Here are some numbered points:
[ 0.37 -0.92  0.   -0.65  0.2  -0.03 -0.06 -1.27] 0
[ 0.05  1.36  0.32  1.06 -0.31  0.35  1.21  1.14] 1
[0.81 1.24 0.83 1.37 1.03 1.24 1.14 0.7 ] 2
[-1.09 -0.16 -1.08 -0.85 -1.38 -1.05 -0.32 -1.33] 3
[ 1.38  0.22  0.89  0.61  1.22  1.43 -0.89  0.89] 4
[-0.84  0.16 -0.57 -0.91 -0.75 -0.6  -0.25  0.19] 5
[-1.28  0.98  1.08 -0.65 -1.19  0.03  0.38  0.06] 6
[-0.65  0.54  0.64  0.17 -0.88 -1.17  1.52  0.89] 7
[-1.34 -1.3  -1.65 -1.48 -1.45 -1.36 -1.33 -1.65] 8
[0.94 1.24 1.08 1.5  0.52 1.11 1.08 1.02] 9
[-1.09 -0.16 -1.39 -0.78 -1.19 -0.98 -1.01  0.64] 10
[-1.22 -0.98  0.57 -1.16 -1.07 -1.17 -0.44  0.06] 11
[ 0.62 -0.86 -0.63 -0.78  0.07 -0.03 -1.33 -1.14] 12
[-1.15 -1.55 -1.33 -1.35 -1.38 -1.43 -1.52 -1.39] 13
[ 0.87  0.41 -0.25  0.61  0.96  0.67 -0.06  0.38] 14
[1.25 1.3  0.95 1.44 1.41 1.43 0.19 0.38] 15
[-1.09  0.09 -1.33 -0.59 -1.13 -0.54 -0.63  0.76] 16
[-0.14  0.54  0.45 -0.21 -0.12 -0.28  1.14  1.14] 17
[ 1.06 -0.03  0.45  0.87  1.34  1.05 -0.89 -0.06] 18
[-0.84  0.79  1.4   0.3  -0.05 -0.54  1.27  1.27] 19
[0.24 0.85 0.19 0.49 0.14 0.29 1.14 1.08] 20
[-0.71 -1.24 -0.69 -0.97 -0.81 -0.73 -0.89 -1.33] 21
[1.57 1.36 1.4  1.31 1.53 1.49 1.33 1.33] 22
[-0.9  -0.92  0.95 -0.27  0.71 -0.41 -0.63  1.27] 23
Which three points above are nearest to each new point by angle? Their numbers follow each, nearest first.
[-0.46 -1.11 -0.57 -0.27 -0.31 -0.03 -0.06 -0.95] 21 8 13
[-0.14  0.54 -0.69  0.23 -0.31 -0.09 -0.25 -0.38] 3 16 10
[ 0.68 -0.73 -0.12  0.74  1.09  0.86 -0.63 -1.52] 18 0 12
[ 1.06 -1.3  -0.25  0.17  1.03  0.67 -1.33 -1.46] 12 0 18
[-1.03  0.54 -0.44 -0.15 -0.81 -1.05  1.08  0.51] 7 5 17
[ 1.13 -0.73  0.89  0.3   1.28  0.41 -0.19 -0.51] 18 4 15
[-0.08 -0.03  0.    0.3   0.14 -0.48  0.57  0.13] 7 19 17
[ 0.11  0.54  0.89 -0.34  0.52  0.6  -0.57  0.95] 4 22 15
[-1.28 -0.48  0.51 -0.72 -1.26 -0.98  0.76  0.51] 11 7 6
[-0.58 -0.6   0.   -0.65 -0.62 -0.73 -0.51  0.  ] 11 13 8
[ 0.43 -0.22 -0.06 -0.15  0.52  0.54 -0.76 -0.13] 18 4 12
[-1.09 -0.98  0.7  -0.91 -0.31 -1.11 -0.63 -0.7 ] 11 21 13
[ 0.18 -0.22 -0.19  0.04  1.34  1.05 -0.12 -0.82] 18 14 4
[-1.03  0.16 -0.95  0.11 -1.32 -0.86  0.   -0.76] 3 8 5
[-0.14  0.09 -0.31 -0.72 -0.69 -0.28  0.26  0.25] 5 16 10
[-0.46 -1.24  0.7  -1.16 -0.56 -1.3  -0.12 -0.7 ] 11 21 13
[ 1.25 -0.79  0.51  0.49  1.53  0.79 -0.38 -0.7 ] 18 4 14
[-0.84  0.92 -0.25  0.17 -0.5  -0.67  0.64  0.06] 7 6 19
[-0.27 -0.22  0.76 -0.65  0.33 -0.22  0.19  0.13] 23 11 19
[ 1.    0.92 -0.38  0.87  0.9   0.73 -0.44  0.64] 14 15 4
[-0.96  0.6  -0.06 -0.34 -1.   -0.86  1.14  0.89] 7 17 19
[ 1.06 -0.79  0.45  0.36  1.34  1.3  -0.7  -1.01] 18 4 14
[ 1.51 -1.05 -1.52 -0.08  0.71  1.17 -1.14 -1.65] 12 0 18
[-1.28 -0.92  0.32 -1.35 -1.19 -1.17 -0.51 -0.89] 11 21 13
[-0.77 -0.1   0.07  0.11 -0.18 -0.67  0.38 -0.06] 7 11 3
[ 1.44  0.41  1.02  1.31  1.47  1.3   0.32 -0.38] 15 18 22
[ 0.62 -1.17 -1.01 -0.02  0.52  0.41 -1.2  -1.33] 12 0 21
